(in the rows, 128 means zero)
Each path below is one point turned by a fixed rotation once a step. After each direction that follows a path, write how fast that rotation turns it, in deg/step (0 if it stays still).
Each turn is a multiple of 5 degrees from 10 to 175, or 0.
Each row of a path follows its step; steps can be skipped.
path 1
step 0: [134 128 147 126 126 131 130 140 130 121 124 129 126 128 118 124 138 123
 128 139 124 131 125 139 124 125 130 123 127 119 124 113 127 136 111 137
 123 133 127 124 130 128 124 136 125 127 133 134 137 133 134 130 125 124
 132]
step 1: [136 133 134 136 119 127 124 119 125 123 122 133 132 143 127 133 132 132
 120 135 130 133 131 129 118 121 137 136 141 120 121 126 121 128 119 129
 117 135 132 137 126 113 121 127 127 118 131 133 130 129 135 131 134 127
 134]
step 2: [131 139 134 142 124 117 127 129 132 136 131 117 128 127 123 136 116 131
 119 124 132 118 129 132 126 127 132 135 127 113 122 125 125 137 127 134
 122 135 137 119 122 125 123 127 133 128 132 133 145 123 127 132 129 132
 131]
step 3: [122 124 129 139 124 127 131 137 135 131 119 137 130 128 115 123 116 121
 127 132 129 130 121 121 131 121 136 144 125 127 119 122 116 137 115 130
 132 124 133 125 126 131 123 134 126 128 122 132 134 121 129 135 130 118
 122]
step 4: [138 127 136 130 125 130 132 132 128 133 127 123 120 128 123 125 129 124
 117 133 131 132 129 124 126 125 138 121 126 115 117 127 122 133 117 131
 134 143 132 126 129 124 123 133 125 130 127 123 126 143 137 132 129 110
 118]
step 5: [135 134 132 137 128 132 126 126 131 129 129 130 123 134 125 139 131 139
 122 125 125 136 117 122 121 126 138 133 139 119 117 118 136 128 119 142
 140 127 120 129 118 120 123 126 133 125 133 133 131 128 138 128 130 128
 129]
step 6: [131 138 138 141 129 133 123 138 114 133 125 129 120 136 119 135 126 126
 126 128 132 120 127 134 131 119 135 127 127 124 120 121 126 132 125 128
 132 133 130 133 131 131 111 125 134 132 128 136 140 118 127 125 123 128
 137]
step 7: [131 129 132 136 130 130 133 135 121 133 122 134 127 133 124 136 124 114
 124 127 140 123 124 116 134 126 128 133 119 122 118 134 121 125 111 135
 123 133 133 131 121 118 128 128 132 117 122 130 130 121 127 128 144 123
 128]
step 8: [133 136 123 126 128 126 139 143 128 132 127 124 120 124 122 130 119 135
 119 130 123 130 134 121 121 129 136 122 123 119 120 125 125 140 114 139
 134 136 130 125 138 128 128 126 122 119 124 131 133 131 132 130 140 135
 121]
step 9: [133 133 121 135 124 130 130 134 126 123 127 137 128 128 136 133 127 129
 137 131 128 128 129 116 122 117 137 137 134 122 116 124 135 135 113 134
 131 130 129 134 129 135 127 126 130 129 131 132 139 133 146 122 120 121
 127]
[127 130 130 131 126 131 126 125 125 128 129 125 129 129 127 130 126 127
 127 130 129 126 131 128 127 132 125 129 130 128 127 127 128 128 126 128
 127 124 125 129 129 128 125 128 130 128 130 125 127 129 128 128 126 129
 129]  80
[127 123 128 127 129 131 129 128 129 127 125 126 130 125 129 127 127 128
 124 132 128 128 128 127 129 128 127 125 129 127 128 127 129 129 126 133
 126 129 127 128 130 130 129 130 126 126 125 128 125 127 127 127 129 126
 127]  90
[130 129 129 127 128 125 127 128 126 127 127 129 131 127 127 129 125 127
 128 128 124 123 131 126 126 127 130 130 127 127 129 130 129 130 126 127
 123 127 130 127 130 127 130 126 128 126 127 130 127 127 127 129 130 131
 128]  60
path 2
step 0: [116 127 126 114 133 115 123 132 126 135 128 128 133 119 131 124 136 124
 133 120 138 130 131 128 128 127 134 129 122 127 130 131 124 111 136 132
 120 120 124 132 125 127 120 137 126 125 124 128 124 131 132 127 126 127
 123]
step 1: [131 132 133 127 133 118 130 126 131 135 123 122 149 128 127 123 122 128
 127 125 125 132 128 130 118 128 128 125 123 119 127 132 120 123 139 140
 127 127 128 124 142 129 120 135 127 133 126 126 129 134 132 128 122 130
 125]
step 2: [128 132 129 135 128 127 120 131 128 130 130 110 130 119 127 124 131 132
 118 127 128 133 132 126 122 124 128 123 124 135 129 129 114 129 124 139
 127 131 133 136 136 126 129 136 137 131 123 119 125 133 128 139 119 128
 127]
step 3: [118 135 122 124 123 132 119 124 128 126 139 127 137 124 116 118 126 129
 119 132 130 138 125 125 129 131 134 123 117 126 129 126 121 119 124 135
 129 136 128 135 128 120 129 132 126 122 125 123 130 119 132 131 130 123
 134]
step 4: [130 127 123 116 126 122 120 127 135 131 134 129 133 122 111 124 131 129
 133 130 131 135 128 124 131 125 132 135 125 120 137 138 130 130 132 136
 121 122 126 133 133 120 132 133 131 117 125 134 126 137 131 135 130 122
 128]
step 5: [134 135 126 125 130 119 117 120 137 127 127 124 137 131 119 128 134 123
 121 134 123 124 131 136 125 130 129 132 130 119 117 136 124 125 134 126
 132 120 137 128 131 119 124 125 124 126 121 126 130 138 127 139 128 124
 123]
step 6: [127 134 129 124 126 124 122 129 130 130 121 117 133 129 118 124 130 126
 129 127 135 128 137 133 125 131 122 130 123 129 123 129 128 129 118 123
 135 135 138 138 121 123 123 139 133 127 120 119 131 140 130 133 134 139
 126]
step 7: [118 122 130 121 124 123 125 126 122 127 137 127 138 119 124 114 128 119
 127 120 133 135 137 135 124 131 128 137 118 125 126 135 129 123 120 130
 134 128 137 133 122 119 125 126 131 132 131 125 131 128 127 120 125 123
 123]
step 8: [116 122 131 121 138 115 124 126 125 140 130 128 127 119 121 119 133 122
 127 129 134 126 132 124 125 133 126 130 128 119 134 130 122 122 132 128
 125 126 126 132 131 128 114 135 125 128 128 133 121 137 135 126 122 123
 122]
step 9: [132 130 139 132 134 120 126 122 125 136 124 122 138 131 129 120 124 125
 128 131 122 138 132 129 117 123 123 125 128 126 128 137 115 125 136 131
 131 128 121 127 129 122 118 136 128 128 118 122 128 130 134 132 125 122
 121]
[127 127 128 127 126 128 130 128 130 127 129 128 128 131 127 127 130 122
 130 125 129 124 129 130 130 129 125 129 129 126 128 128 131 128 128 125
 128 130 129 130 127 127 130 126 127 128 129 127 130 129 128 133 128 128
 129]  45
path 3
step 0: [125 129 129 120 140 124 130 132 142 119 132 129 132 120 129 129 124 131
 126 129 130 132 122 136 116 129 144 139 126 125 122 123 122 123 130 128
 132 123 143 134 123 122 138 119 125 126 131 120 128 131 136 127 132 138
 135]
step 1: [126 130 123 129 120 130 137 123 137 128 132 122 124 127 125 128 129 113
 132 128 130 125 129 124 122 111 129 123 127 134 124 127 128 119 116 138
 115 120 135 120 129 129 145 124 121 138 123 128 128 132 130 124 124 123
 136]
step 2: [126 123 133 126 131 134 133 127 123 133 122 134 120 133 125 113 121 136
 118 133 128 132 123 133 136 117 131 126 136 126 119 140 133 126 127 137
 114 125 125 126 131 132 125 112 126 124 131 127 133 121 139 130 133 124
 124]
step 3: [132 124 129 127 141 123 127 119 136 133 134 134 135 128 128 128 127 138
 117 130 133 128 122 137 131 132 137 139 120 120 118 129 133 120 130 126
 122 120 128 126 117 127 123 135 125 132 124 114 124 140 126 128 136 127
 139]
step 4: [124 131 119 128 114 140 136 129 126 122 134 127 135 128 128 129 126 117
 138 127 132 124 127 127 131 129 127 132 118 124 117 134 130 122 128 146
 115 129 135 126 127 130 131 136 128 136 119 118 129 128 116 133 127 127
 123]
step 5: [130 127 130 121 130 134 132 132 120 124 128 141 123 122 123 130 120 133
 130 127 134 128 138 127 129 128 131 133 129 121 121 130 136 129 138 131
 119 126 139 126 127 135 138 119 127 123 144 123 130 117 142 133 133 133
 115]
step 6: [140 133 120 117 127 121 129 113 133 136 133 126 135 123 124 129 125 130
 114 115 132 123 134 129 131 127 138 132 126 129 128 119 130 135 120 127
 122 122 124 126 118 127 140 136 123 129 131 120 125 137 139 125 128 128
 129]
step 7: [128 132 123 126 123 137 133 138 125 124 122 125 134 131 137 123 123 126
 117 122 143 125 125 136 135 125 124 128 127 134 119 128 120 128 118 146
 120 135 127 129 130 125 130 133 125 127 114 128 122 123 130 119 125 125
 118]
step 8: [135 133 138 123 143 127 121 128 129 128 122 135 129 124 130 130 127 130
 138 128 142 130 122 130 126 125 135 130 128 123 113 127 125 123 145 130
 126 133 134 127 135 132 126 126 120 131 126 129 124 122 145 124 140 131
 126]
step 9: [131 130 126 119 126 112 133 117 137 130 135 117 131 117 123 128 129 113
 133 126 127 128 123 126 124 122 144 132 122 131 126 129 126 135 124 143
 125 120 127 126 126 134 128 130 127 126 121 124 129 129 132 134 135 139
 133]
[126 128 128 130 130 129 130 129 128 131 129 127 129 132 129 126 130 128
 129 126 131 132 130 127 129 128 128 128 127 129 127 133 130 129 129 127
 130 129 129 130 129 127 128 127 126 127 131 128 125 129 130 129 127 131
 128]  130
[129 130 127 125 127 129 129 129 130 131 124 129 127 131 124 131 128 126
 130 131 131 132 129 128 128 129 129 126 126 128 128 126 126 127 129 128
 128 128 130 126 129 129 128 126 127 130 129 127 129 126 125 127 127 129
 128]  100
path 4
step 0: [125 137 119 131 122 125 115 132 116 120 128 116 136 130 130 133 132 142
 132 126 131 126 132 131 130 131 129 128 148 136 133 126 131 124 118 129
 132 114 120 136 136 129 126 126 130 124 116 126 121 131 137 126 136 126
 123]
step 1: [129 131 121 119 133 125 120 118 123 132 118 131 126 130 142 136 131 122
 127 142 136 121 137 137 137 139 129 129 120 124 132 131 133 120 128 128
 142 118 117 124 119 132 129 140 130 121 126 126 134 136 129 124 126 120
 132]
step 2: [120 140 131 126 116 127 126 129 128 127 122 135 121 123 124 137 130 135
 120 121 121 120 132 130 128 131 114 140 133 123 118 128 121 121 114 121
 119 129 112 131 121 140 125 131 127 125 128 124 123 124 123 120 125 121
 131]
step 3: [131 124 120 125 129 141 131 133 133 124 134 116 129 134 126 134 136 130
 131 141 121 129 126 132 135 124 103 125 126 128 128 142 134 126 126 132
 132 129 116 128 131 137 133 130 115 124 128 125 136 126 136 123 127 128
 121]
step 4: [124 127 135 119 124 137 124 146 131 124 123 121 123 118 138 132 124 123
 127 124 132 128 139 131 121 128 125 142 119 130 141 136 123 130 121 131
 133 132 119 130 137 139 131 128 142 131 130 126 128 135 134 123 126 138
 128]
step 5: [133 126 125 131 129 130 126 136 118 120 128 125 118 133 125 127 123 134
 134 134 122 120 131 126 124 130 118 126 140 116 130 132 123 122 122 127
 127 128 128 124 124 121 130 130 143 119 117 148 134 136 141 119 123 123
 125]
step 6: [133 127 123 125 127 127 122 120 117 120 128 129 123 130 131 130 122 129
 131 134 137 122 132 139 132 120 129 143 141 130 140 135 125 133 127 143
 135 137 115 127 124 128 127 137 120 131 138 131 114 129 133 130 119 124
 128]
step 7: [130 122 127 108 136 133 123 121 129 124 112 135 122 127 128 134 142 124
 129 133 120 116 130 129 127 119 124 132 131 134 121 121 125 122 116 133
 121 124 132 135 135 134 124 129 128 124 125 137 118 137 135 124 132 125
 133]
step 8: [126 122 121 134 126 126 132 130 127 129 121 139 136 124 124 131 126 130
 128 132 123 118 133 131 124 124 120 131 130 123 133 131 137 111 118 138
 132 131 111 133 132 117 122 132 122 142 122 121 133 126 138 124 139 129
 122]
step 9: [126 133 120 125 134 133 113 137 131 132 137 130 133 114 126 145 139 125
 131 130 132 123 127 128 127 130 127 124 134 125 131 123 125 126 136 120
 131 124 113 133 136 136 129 139 130 134 126 132 119 141 135 125 122 131
 118]
[131 125 125 127 127 130 125 125 127 128 131 131 127 131 127 128 130 129
 129 125 129 131 127 131 130 126 128 131 127 128 127 129 127 128 127 127
 126 130 129 129 130 131 129 126 127 128 127 128 128 125 126 126 128 129
 128]  95
path 5
step 0: [112 125 132 131 126 123 133 124 126 139 121 121 119 125 122 126 121 124
 134 128 128 139 127 132 131 129 140 120 124 137 133 131 135 131 131 134
 130 123 137 124 125 127 146 126 129 142 134 128 127 116 136 128 124 131
 133]
step 1: [136 114 126 128 123 121 130 133 128 132 130 123 123 133 127 118 121 131
 133 114 130 126 126 114 131 139 128 128 136 130 144 132 129 128 134 120
 133 121 128 121 123 130 134 120 130 138 135 133 119 129 133 129 127 141
 129]
step 2: [129 126 121 135 127 136 130 127 130 136 134 130 134 130 128 130 122 110
 121 124 132 127 124 117 122 127 124 132 123 130 136 137 119 132 133 127
 133 113 132 128 120 132 130 135 131 136 129 117 113 118 125 121 124 129
 130]
step 3: [123 128 135 124 131 134 127 121 135 132 129 125 124 133 119 123 122 123
 136 122 122 127 143 128 126 133 127 135 139 126 134 131 131 125 134 141
 142 118 137 118 131 137 134 130 128 132 121 121 119 125 127 130 123 116
 127]
step 4: [124 114 131 133 126 128 125 129 126 121 129 124 125 129 135 128 121 130
 129 120 132 129 122 129 133 126 137 130 133 140 123 133 138 124 144 123
 136 116 139 126 114 139 127 126 123 124 123 123 121 135 124 136 122 123
 124]
step 5: [122 124 135 132 124 121 130 130 128 128 122 129 126 131 124 136 127 119
 136 114 119 134 123 138 120 125 138 114 124 138 139 121 128 136 134 123
 134 124 130 131 122 124 135 124 133 137 128 119 117 124 123 122 129 123
 127]
step 6: [123 123 129 123 123 113 125 136 130 126 126 125 125 135 124 127 121 127
 129 114 125 118 127 124 123 139 130 134 127 122 134 137 121 126 133 125
 131 120 125 123 137 128 143 131 131 134 132 129 115 135 116 140 127 128
 125]
step 7: [117 129 133 132 128 128 122 137 129 133 125 128 123 133 120 131 123 121
 122 134 124 131 127 116 137 120 129 129 122 131 129 144 117 136 137 132
 124 117 140 123 118 129 127 128 132 134 130 119 121 129 120 137 119 132
 134]
step 8: [121 126 139 129 133 137 128 125 130 143 133 129 128 132 122 129 128 132
 140 115 124 128 134 132 138 132 135 126 132 125 139 129 131 132 127 134
 123 128 131 119 117 137 140 126 123 144 129 121 124 131 131 135 121 128
 130]
step 9: [130 118 129 130 124 131 131 134 131 127 135 128 128 132 136 131 125 121
 127 112 126 131 115 121 145 142 135 129 132 129 124 128 124 123 136 122
 133 123 129 118 118 131 128 135 133 133 129 127 117 132 137 132 127 125
 119]
[130 130 129 132 128 126 127 126 128 125 129 128 129 128 130 128 130 129
 124 128 129 129 130 126 129 127 129 129 124 131 130 128 127 127 128 128
 126 127 128 125 126 128 128 124 128 126 124 125 126 126 128 129 130 130
 128]  135
[126 127 128 131 126 132 127 130 129 126 129 128 128 128 129 128 126 130
 123 128 128 127 124 126 129 128 128 129 126 130 126 126 128 127 128 127
 129 127 131 129 130 128 127 132 126 129 129 128 128 131 127 124 128 130
 130]  145
[126 128 131 128 129 127 128 128 127 129 127 126 126 130 127 130 130 129
 128 129 126 127 129 129 129 127 131 127 124 126 127 127 123 129 128 125
 128 129 127 127 126 129 129 129 130 129 129 129 130 132 124 132 129 127
 129]  40
path 6
step 0: [118 132 132 134 138 129 123 139 125 124 123 122 122 119 125 141 132 128
 143 132 127 133 129 126 127 120 123 126 137 136 126 142 119 120 130 140
 121 137 125 137 127 132 127 131 129 133 131 127 123 129 134 124 132 126
 116]
step 1: [128 131 139 126 136 128 120 127 129 133 133 135 133 124 128 127 134 135
 127 126 129 125 129 141 123 128 117 135 136 142 135 135 126 131 134 129
 131 140 130 140 131 123 138 130 122 132 142 118 128 117 123 120 133 127
 134]
step 2: [126 134 130 135 136 137 125 119 130 124 129 129 126 120 118 124 121 139
 136 111 120 131 119 127 120 139 125 128 142 127 133 138 123 119 132 131
 124 136 135 137 126 128 127 134 129 131 124 131 118 128 129 128 130 131
 120]
step 3: [112 136 143 122 138 127 120 134 123 128 138 121 117 124 125 136 137 132
 133 123 119 134 131 139 134 123 130 128 136 136 133 136 124 126 132 121
 131 137 121 131 131 120 130 132 126 124 123 127 124 132 134 123 133 134
 129]
step 4: [125 129 135 137 148 142 120 120 126 131 127 138 134 121 124 125 133 134
 126 127 123 126 128 124 130 121 125 139 131 121 128 129 132 124 135 128
 128 138 120 141 139 127 133 133 123 127 130 123 125 116 130 119 128 135
 123]
step 5: [116 141 126 137 135 122 120 124 135 126 131 116 128 120 123 137 120 130
 135 113 122 132 127 131 119 128 135 121 128 127 137 130 129 132 134 135
 125 135 125 137 135 134 140 132 128 123 128 125 123 123 135 130 135 132
 128]
step 6: [114 133 140 138 131 134 125 132 127 136 121 127 119 125 128 135 138 137
 139 128 130 132 134 118 131 118 119 130 133 137 135 142 127 119 127 128
 130 139 120 133 132 134 134 132 127 125 129 124 127 126 124 126 134 122
 126]
step 7: [127 137 134 134 131 137 128 123 121 136 129 131 129 116 124 124 133 125
 134 131 126 132 128 139 117 129 126 126 136 131 135 124 134 132 132 131
 120 143 131 141 130 126 135 135 120 132 142 121 118 117 131 123 126 128
 129]
step 8: [124 134 136 125 129 130 125 123 127 127 129 123 129 113 126 131 125 138
 138 114 128 127 119 122 124 142 135 122 134 135 133 144 134 119 139 123
 137 138 131 133 131 131 131 133 127 127 125 125 127 125 127 124 136 126
 119]
step 9: [118 133 146 128 137 130 127 122 126 130 134 122 126 122 128 137 143 132
 142 130 121 134 123 132 127 118 124 131 139 128 130 131 126 118 131 125
 124 131 124 130 136 131 122 131 123 134 134 122 125 135 138 125 125 137
 130]
[127 129 126 128 128 126 128 131 128 127 131 126 126 127 127 128 127 124
 127 128 125 131 130 134 124 129 130 126 128 129 128 129 128 131 128 127
 129 128 128 129 130 129 127 125 128 126 132 128 129 128 130 129 127 128
 129]  160
path 7
step 0: [138 120 122 129 130 137 141 130 126 126 123 127 124 129 129 119 117 124
 128 133 124 123 125 121 132 131 126 135 134 122 119 136 127 129 127 132
 115 125 131 124 126 142 129 140 125 131 121 125 129 126 142 118 129 141
 134]
step 1: [136 117 145 131 128 122 121 124 126 134 126 130 136 122 124 139 130 128
 127 131 130 132 122 123 132 120 124 131 133 126 125 131 129 129 144 128
 130 129 137 130 136 126 143 138 125 130 124 117 135 131 113 128 131 128
 130]
step 2: [147 128 123 118 115 133 137 124 122 129 130 132 129 120 131 126 138 134
 139 133 127 127 134 114 129 133 129 133 125 130 121 138 140 131 119 117
 131 131 130 123 128 128 127 132 125 129 134 138 124 133 125 131 128 122
 133]
step 3: [126 118 140 124 131 133 134 123 122 122 125 134 124 127 127 124 125 108
 122 137 128 124 125 138 131 123 135 130 127 128 132 137 130 131 126 119
 117 121 136 129 126 140 125 141 125 132 120 126 135 134 135 120 131 132
 129]
step 4: [142 126 131 136 122 127 134 128 122 136 121 132 130 129 126 135 128 126
 137 126 120 131 128 118 126 122 118 130 136 121 124 130 129 135 139 129
 126 136 137 123 113 122 138 129 122 122 115 124 130 122 118 126 131 139
 126]
step 5: [139 122 137 113 114 124 128 133 123 120 135 125 127 123 121 133 136 124
 129 130 130 128 133 117 129 137 125 139 125 133 121 132 138 131 130 127
 135 126 125 126 135 135 128 139 140 131 127 125 133 139 128 135 119 126
 129]
step 6: [137 128 134 135 126 143 138 122 122 134 117 138 131 126 132 122 132 128
 117 137 124 114 125 135 125 130 128 129 121 128 124 137 124 135 124 114
 123 119 136 134 127 128 130 140 126 130 125 130 128 125 134 129 127 134
 136]
step 7: [134 119 136 133 120 122 121 134 126 125 128 140 128 123 126 133 127 117
 130 140 127 134 126 120 132 128 121 121 143 123 129 128 134 134 136 137
 132 132 133 131 119 129 128 141 116 126 117 136 132 126 130 124 134 127
 124]
step 8: [139 121 133 122 112 129 139 131 122 124 135 121 128 131 134 122 132 127
 136 127 133 126 127 126 120 136 133 133 126 133 119 130 134 127 139 119
 129 124 123 123 124 131 140 133 126 134 130 129 129 128 117 135 116 141
 123]
step 9: [131 125 135 131 131 128 137 128 118 137 122 133 123 115 130 127 124 129
 122 131 121 115 127 125 127 127 128 133 128 129 125 142 126 137 125 135
 123 131 121 132 133 134 121 150 137 131 125 127 130 131 132 121 125 130
 138]
[126 127 128 126 124 127 123 125 128 130 129 126 131 128 128 130 128 126
 130 127 125 127 128 124 127 130 126 125 129 126 129 125 130 128 128 126
 127 129 128 128 129 127 130 127 128 127 128 130 125 129 126 128 127 129
 128]  120
[128 127 127 128 131 127 129 123 129 128 130 128 128 126 128 126 127 129
 131 127 128 128 128 125 130 126 130 130 130 130 128 129 127 126 127 128
 126 129 130 125 129 128 130 127 126 131 130 125 128 131 126 123 130 125
 130]  35
